The rows of R fall into 3 groups, and each row is roughly a mix of its group's hidden directions.
R, 135 rows:
[[-21 -18 -29  13  10 -21  34 -60 -45  -8  31   7]
 [ 25 -30  29 -39 -18 -19  29 -39  -5  20  53   3]
 [  1 -37 -62  12   4 -32  28   4 -43  28   5 -17]
 [ 16  -7  35  15 -15 -44  46  -4 -53  20  11  28]
 [ -7  33 -64  22  -8   2  24  18  31   4  49   3]
 [ 12 -29  21 -10 -13  25  11 -55  -3 -24  63   8]
 [ 16  39 -38 -35   8 -18  -5   1 -56   9  40 -23]
 [ 20  22   6   4 -43  11  50   8  28  37 -50  -6]
 [-11  31   5  -5  61  19   1  30 -31 -48 -25 -11]
 [-10  -1  28 -30 -64   9  20 -18 -31  20 -19  42]
 [-28 -10   1  43  26  57   8  27  24 -35 -21 -24]
 [  7  41  40 -19  32 -13  -4  30 -43  27 -13  41]
 [ -9 -23  29  16  31  40   3  12 -54 -30 -42  15]
 [ 26 -27 -30 -20 -50  34  39  -2  -3 -23  30  29]
 [-21 -25 -20   3  27  41  -8  30  33 -10 -25  59]
 [ 39  32  44  41  28  12  31 -13   1  20  37 -12]
 [-10  -3  47 -21   6 -32   6 -17 -53 -44  -2  36]
 [ 40  17  41 -28 -25   4  11  -1 -69   5   4  13]
 [ 20  36  -7 -11  39 -45   4   8  63 -13  13 -18]
 [ 41  42  38 -11 -51   8  -3   6   9 -15   0  46]
 [-51  51  -9  -1 -24 -20  -9   8 -38 -21  29 -34]
 [ -9   6  74   8   0 -10 -16 -23  10  -9  23  54]
 [ -9 -28 -26 -74  17  -8 -16 -26  -6  -4 -29  32]
 [ 53  -4   5  -5   4  21   6   1  16  19 -31  73]
 [-46  20  29  -2  26 -33 -38 -17 -33  25 -21  34]
 [-30  -5  13 -20 -38 -38  -8   7 -49  41 -21  32]
 [ -1  43 -26  35 -19  62  -2  20  12 -22 -18 -30]
 [-61  -2 -25  -6 -33 -21 -35 -10 -13 -13 -28  43]
 [ 10  16  23 -20 -67  62  -8  13   7  -2  -4  19]
 [ 11 -22  71 -17  17   0  17 -17  22 -43 -30  13]
 [-12 -12  24  27   0  53 -29 -32 -59 -21   0  -1]
 [ 53 -33 -21  11  -6  -8 -12  -9 -25  41  19  52]
 [ -8  11  13  -6  30 -28  37  29 -46 -38 -44  20]
 [ 18  16  53   6 -22 -33  24  16  42  34  36  13]
 [-65 -26 -12 -10 -19  -4 -29  55   8  -2  -1  28]
 [ -6 -24 -27  22 -35  28 -52  23  41  28  25   9]
 [-39 -31   2 -32   6 -34 -46 -18   9 -34  42   0]
 [  2  37 -30  -2  14  11  12  41 -13  -2  31 -68]
 [-46 -16 -32  14  11  42 -60   5  25 -20  -6  -7]
 [-15  59 -39   5  -7  27 -17 -22 -55 -18   5  -9]
 [-12  45 -17 -21 -28  11  10  21 -29  -5   7  70]
 [-48  28 -23  23 -10 -41   8 -19 -11 -10  42 -42]
 [  9  46 -17 -21  41  18  25  32 -47 -33 -14 -12]
 [ 12  43 -22  75 -19  16  -1 -33  14  -4  13  -2]
 [ 49   1 -12   4  -4   4  60 -33  35  34  -9 -19]
 [  7 -39   1   2  26  25 -48  19  48  12 -19  44]
 [ -7  17 -32  15 -28 -24  44 -45   6  50 -26  -6]
 [-48  20 -10  25  38   0 -45  -1  22  -8 -52  -5]
 [ 17 -35  25 -32 -52  51   1 -18 -23   2  13 -27]
 [-46  56   1  17 -38  20 -22  35  18 -20   6 -16]
 [ 79 -26   9  11 -20  13  17 -10 -20  35  12  17]
 [-11 -26  19  25 -78 -12  14 -18   4   0  38 -17]
 [ 14  19  41   0 -29  20 -36  39  -4 -41  26  39]
 [ 23  13  -2  47  31  33  21  16 -41 -33  34 -24]
 [ 44   2 -43 -14 -22 -19  42   1  51  -4  -7 -28]
 [-14  60 -51  -7 -18  31 -28   8  13 -20  23 -24]
 [-33 -13 -74  -2  -6 -19  -9 -19 -31  37  -4 -15]
 [ -6  -5 -27  41  54 -12 -31 -30  21 -20  12 -43]
 [-23 -19 -13   1 -72  32  31   6  30  -4   0  30]
 [ 14 -32 -34 -28  16   7 -45 -36  20  15 -12  52]
 [-20 -29 -22  34 -23 -15   0  39  45  52  17  -7]
 [ 28  45  57 -16  40 -33 -10  -5   9   2   5 -31]
 [ -2  35 -12 -19  10 -16 -45  -2 -13  42  62  17]
 [ 42 -12  -3  -6 -66  13  20 -52   1  -6   9 -20]
 [-18  -6  19  -1   9 -49 -20 -57  34  11   4 -45]
 [ 13  29 -65 -13  61 -12   5  15  17  -9  10 -17]
 [-24  -3 -38  11 -24 -24 -38 -31   8 -31 -43 -40]
 [  7   3  -2 -26   0   8  -6  -8  56 -14 -58 -51]
 [-57  36  26  25 -39 -34  31 -20 -15   3  -4   2]
 [-37 -53 -30  -4  32   1 -34 -32  32 -14  11 -23]
 [ 44 -15  -3  30  50 -13  10 -47 -17  -3 -12 -41]
 [ -2 -30  23 -34  39  47   2  52 -13  19   7  23]
 [ 11 -31  36 -34 -17 -17 -22 -55 -16  15 -26  37]
 [ 34  21  28  17 -39  42 -18   4 -12 -45   6  41]
 [ -8  -5  39  39 -14  26 -38  -4   2 -20  17  64]
 [-33 -29  30 -17  -5 -56   0 -41 -17  14  -1  42]
 [-23  20 -45  23  -1  -9  46  14 -46  -9 -27 -37]
 [  8  30 -23  54 -10 -21 -14  53  16  21  34 -21]
 [-37 -40  52 -23  10  21 -44 -18  -3 -13  16 -27]
 [ 11   7  43  10  34 -34  43 -17  -9  -6 -46  38]
 [-37   5 -21  30  -8  43 -15  29  44 -49   3  16]
 [-42  10  15 -20  17   6 -62  34   9 -19 -43  10]
 [-23  13 -18  12  18 -13  41  25  16  22   5 -74]
 [ 26  -8  30  19 -14  62   4 -25 -42 -18 -31  22]
 [ 45  35  24   9 -61  -2  10  -4   3  11  43  22]
 [  1 -36  23   9 -38  -5 -19 -13  57  31  -7  45]
 [ 29  10  38 -13  34  37  19  28   0 -23 -58   0]
 [-43 -33 -26   0 -31  30 -22 -27  10 -10 -56 -10]
 [  4   1  21  -1  22 -36   0 -24  49   1 -12 -70]
 [ 22 -40 -30  -7  78  12   6   7  -4  -2 -27 -12]
 [-42 -39  -1  36   6 -24  44 -24  23  24 -32 -19]
 [ 25  -9  26   5  73  -4  50  -2  -3 -15 -23 -13]
 [ 16   3  -4  19 -21  13  19  47   6  32 -55 -48]
 [ 56  24 -25 -17   4   0  22 -38 -57  -8   0  13]
 [ -5  49  -9  47 -19  -4 -13 -11 -51  -3 -45  13]
 [ 24  -2   5 -23  28  -1  35  31 -28 -52 -50  -7]
 [ 17   3  24 -11 -18  11  40  49 -23  58 -20  18]
 [  4  18 -30 -18  32  -8 -56  -7  -8 -11   1 -65]
 [  0  47  17 -35 -14  -4  12  25   4  15 -61  40]
 [ 49  28 -30 -38  50   3 -28   9 -18  -3 -28  12]
 [  3  18 -41   4   7  17  30  39  11  -1 -13 -72]
 [ 24   3  35 -51 -30 -25   7 -10  20  25 -20  51]
 [-18  30 -36 -62   6  26  -2  10 -14 -22  -7  47]
 [-16  -8 -19  12  59   1  -7  28 -35 -26  -1 -57]
 [  4   4   5  18 -75  45 -14 -17  16 -33 -19   6]
 [ 38 -11   7 -23  38 -13   4 -25 -49   1  55  20]
 [ 11 -29  30  -1  21 -22  28  -3 -12 -23 -55  53]
 [-28 -33   0 -10  12 -42   6  16  16  35  44 -50]
 [ -2 -50   6  -6 -10  -4 -35  17  65  39  13  12]
 [ 23  42 -20  45 -18  36  35  44  -2  -2  23   5]
 [-45  16  10  37 -14  40 -50   5  17 -29 -20 -25]
 [-34 -28  26  -2 -28 -32   2  18  60  34  13 -21]
 [-12  17  -1  30  -7  40  17  52  61  -9 -17  -5]
 [-22 -30 -28   0  16 -10  -9  16 -62  41  -4  42]
 [-17  16  46  -3 -21 -33 -12  16 -43   5  50  36]
 [ 23  13  56  21 -44  -5  31 -17  31   9  -3 -41]
 [ -6  -2 -48  42  38  -5 -39 -17  -1 -41   4 -33]
 [  8   4   2 -60 -26  17 -13 -39  44   5 -20  38]
 [  5  13   3  46   7 -18   4  -6 -47   3  66  30]
 [ 48  25 -34  26  38 -19 -44   4  10  20 -17  31]
 [ 45  15 -20  -4  36 -17 -31  41  -3  22 -22  49]
 [  2  51 -42  39  34  12 -40 -17   7 -23 -13 -20]
 [-35 -13   3  -7 -29 -33  54 -51   9   2  35  -4]
 [-58  16  23  27 -15   7   9  27 -51 -31   8 -23]
 [-49  19 -17  58  24   3 -34  23  33 -21  -2  -3]
 [  4 -27  17  14 -21 -29  46 -58  -7  17  30 -31]
 [-10  -8 -12 -48 -20 -73 -29   3 -14   3 -19 -20]
 [ 10 -38 -29  10 -16  -6 -25  13  20  34 -26  66]
 [ 22 -15 -23 -12 -30  51  52  -8   0   6  -1  49]
 [-27  26 -13  -5 -72  29 -18  -8  22  -1  37 -20]
 [-33 -32  26  27   9  24  14 -33  52  -6 -31 -31]
 [ 10  45  27  11  34 -38  25 -33  37  36   4  14]
 [-20  -3 -34   6   2 -10 -22 -77 -25 -18 -14  29]
 [ -1  28 -20  28  -6  41  50  40  41 -14  18 -14]
 [ 41  22  -4 -38  19 -10 -30 -12 -45   3  44  33]]
Here is one row from each group, named. Which group is each of the other rows in?
[ -1 -21 -32  43   8  40 -37  15  -7  -5 -22  56]
S
[  3  35 -47 -10  18 -11   2  31  40   0  30 -52]
J
[ 21 -35 -52 -57 -20 -13   7  12  27 -22 -15 -21]
N

[ 67  32  -7  -4  19 -25  44  -8  -7  18  -6  34]
J
[ 32 -20 -14 -19 -42  23  57   5 -16  24  17  39]
N
[ 10  22  54  13 -33 -43  12  34 -42  20   1  10]
J
[ 19  16  55  14 -14 -11 -34  51   8  11 -25 -39]
J
[ -1  25 -18 -19 -42  38 -30   8  11   4  -3  67]
J
[ 30  -6  39 -21 -14 -51  45  10  24  29  11 -28]
J
[  8 -22 -52  38  12  17   0  46 -28  13  42  14]
J
[-17 -61  -8  45 -10 -21  11 -39 -25  17  10  30]
S
[ -4 -43  22 -27 -67  27  30  10   5  26  -7  -8]
N
[  6  -3 -65  57 -18  10   4   1 -38  -1 -26  -9]
N
[ 34 -13 -32 -18 -57  13  34  16 -43  10 -25  11]
N
